The rows of Z fall into several groups, and each row is roughly a mix of its group's hidden directions.
Z:
[[-11,-7,12,1,28,-3,2,2,12,0],
[10,20,7,8,-14,-1,3,-11,-16,8],
[0,-12,5,-5,29,1,-7,1,11,7],
[16,11,-13,-5,-17,-15,-1,13,-3,3],
[12,14,1,1,-24,-3,7,-13,-6,10],
[17,14,-7,5,-22,-9,-9,1,-1,7],
[-13,0,9,15,20,9,-3,-7,15,4],
[21,-5,3,-13,-10,-10,14,-10,-12,-3],
[-12,-15,1,-4,25,8,-4,7,8,-6],
[17,5,7,-17,5,4,-1,13,4,19],
[-3,6,15,8,25,6,-1,-4,-16,2],
[-14,-20,4,-10,17,-4,13,-1,6,-8],
[4,21,-18,8,-5,5,-7,-15,-10,-2],
[14,9,-6,5,-14,-25,-5,5,-5,-2],
[-13,-4,12,2,26,13,3,-3,-8,-2],
[-20,0,4,11,22,0,9,-8,10,-4],
[6,3,-10,2,26,-5,3,-13,10,13],
[8,10,20,8,-4,9,-18,-1,1,16],
[8,12,13,2,-7,-5,14,-19,-13,11],
[5,5,25,4,-22,-2,2,2,-7,-4],
[-11,-8,-7,-2,-10,-15,12,8,-5,-22],
[-7,-19,-20,-2,-8,7,13,12,-4,7],
[16,-4,-14,-8,-11,-15,17,1,-3,-9],
[4,20,7,10,-13,2,6,-8,-21,1],
[-17,-4,-7,3,-6,0,4,13,-8,-24],
[-8,-6,11,-20,12,18,-10,7,-2,5],
[11,-6,-17,-4,-24,-1,9,9,-8,1],
[-14,3,16,7,24,2,-7,-8,7,1],
[4,19,-2,14,-9,-13,-3,16,13,4],
[-11,10,8,17,19,1,-5,-12,6,11],
[-3,10,-8,4,32,-2,1,-4,7,2],
[-1,-9,-18,5,-16,7,10,7,-6,19],
[12,19,8,11,2,11,-10,-7,-11,14],
[-5,9,-5,10,30,-3,3,-6,8,7],
[12,20,-4,12,-18,-2,-11,4,-11,2],
[10,-17,-20,-6,-12,12,-5,8,5,-8],
[-18,-7,21,5,9,5,11,-12,-3,-10],
[-12,2,15,5,8,18,-20,-2,-1,11],
[-3,14,3,-2,-6,19,-16,-8,-10,15],
[3,-18,4,-7,5,-14,13,14,10,-13],
[12,5,2,-1,-6,-22,22,-5,-2,-6],
[4,4,-13,-5,-23,-6,-2,20,-4,-7],
[-18,3,12,4,23,10,-10,-7,3,4],
[-12,-21,-4,-11,13,5,2,5,17,-5],
[15,19,-2,8,-20,-6,-6,-2,-9,6],
[-1,-20,5,-19,6,1,8,19,5,-2],
[16,-4,4,-1,-26,-14,6,6,0,-5],
[-2,-17,-5,-11,1,-23,11,2,11,-8],
[-9,-3,25,-1,9,13,-4,-14,-9,4],
[-13,-8,10,8,22,10,3,-14,8,0],
[-10,-17,3,-5,27,4,-1,5,9,-3],
[-10,-14,6,-14,-12,11,2,0,-18,-13],
[12,9,-13,1,-18,-16,7,14,4,-5],
[12,7,21,-12,-18,1,-13,-1,-3,-3],
[1,2,25,3,-4,14,-16,-5,-7,10],
[-13,-1,-9,8,23,9,-10,-2,14,7],
[-2,2,17,-2,-21,11,-14,9,-12,0],
[0,-12,-9,8,0,-19,15,2,5,-19],
[-10,5,-3,14,16,9,-15,3,16,10],
[11,-2,-15,-1,-11,-15,-15,13,13,-1],
[3,9,-23,9,3,-6,-6,14,17,5],
[3,5,-28,2,18,-1,11,1,1,3],
[7,14,13,7,8,15,-3,-13,-10,16],
[13,11,-8,1,-29,-2,-3,-3,4,8],
[9,-12,19,-10,-14,-12,3,10,5,-11],
[13,-2,-16,-7,-24,-3,5,5,-8,-10],
[10,6,4,7,-5,-21,3,-6,4,-23],
[0,-3,20,2,17,8,-2,-20,-2,10],
[-17,-1,23,9,9,14,-6,-7,0,1],
[-22,5,15,17,-1,5,-1,8,9,-8],
[10,6,-24,-7,-17,8,0,1,-13,0],
[13,1,7,17,-19,-4,6,6,17,-7],
[11,0,-21,-8,11,2,12,12,2,15],
[3,-19,-3,-18,-5,5,8,20,0,6],
[10,-1,-1,1,18,6,-22,5,12,13],
[-17,-2,7,9,18,16,-12,-5,7,7],
[-20,-12,9,-2,7,18,-5,4,-1,16],
[15,6,-15,-8,-16,-6,2,0,-8,-19],
[10,21,15,9,-5,-9,-11,-14,1,-4],
[-12,-8,-4,-7,-19,-3,21,-3,0,-13]]

Here is one row of each group, with its name. Which group are the others in?
[3,-13,-13,-12,-15,-3,0,1,23,3] : (79)
[20,-5,0,-3,-15,-17,13,12,5,1] : (27)
[3,-10,-2,-13,-16,-5,16,0,-14,-16] : (28)

[-10,-18,3,-4,20,-7,10,9,10,-10] : (27)
[-16,-1,3,10,24,10,-6,-7,11,5] : (28)
[-13,-2,-27,-2,8,3,-6,13,8,-3] : (28)
[-5,-15,0,-11,19,13,-1,-17,-9,3] : (28)
[-14,-21,8,-1,-20,4,0,3,-4,-9] : (27)
[16,3,-19,-10,-3,-19,13,1,-3,-1] : (28)
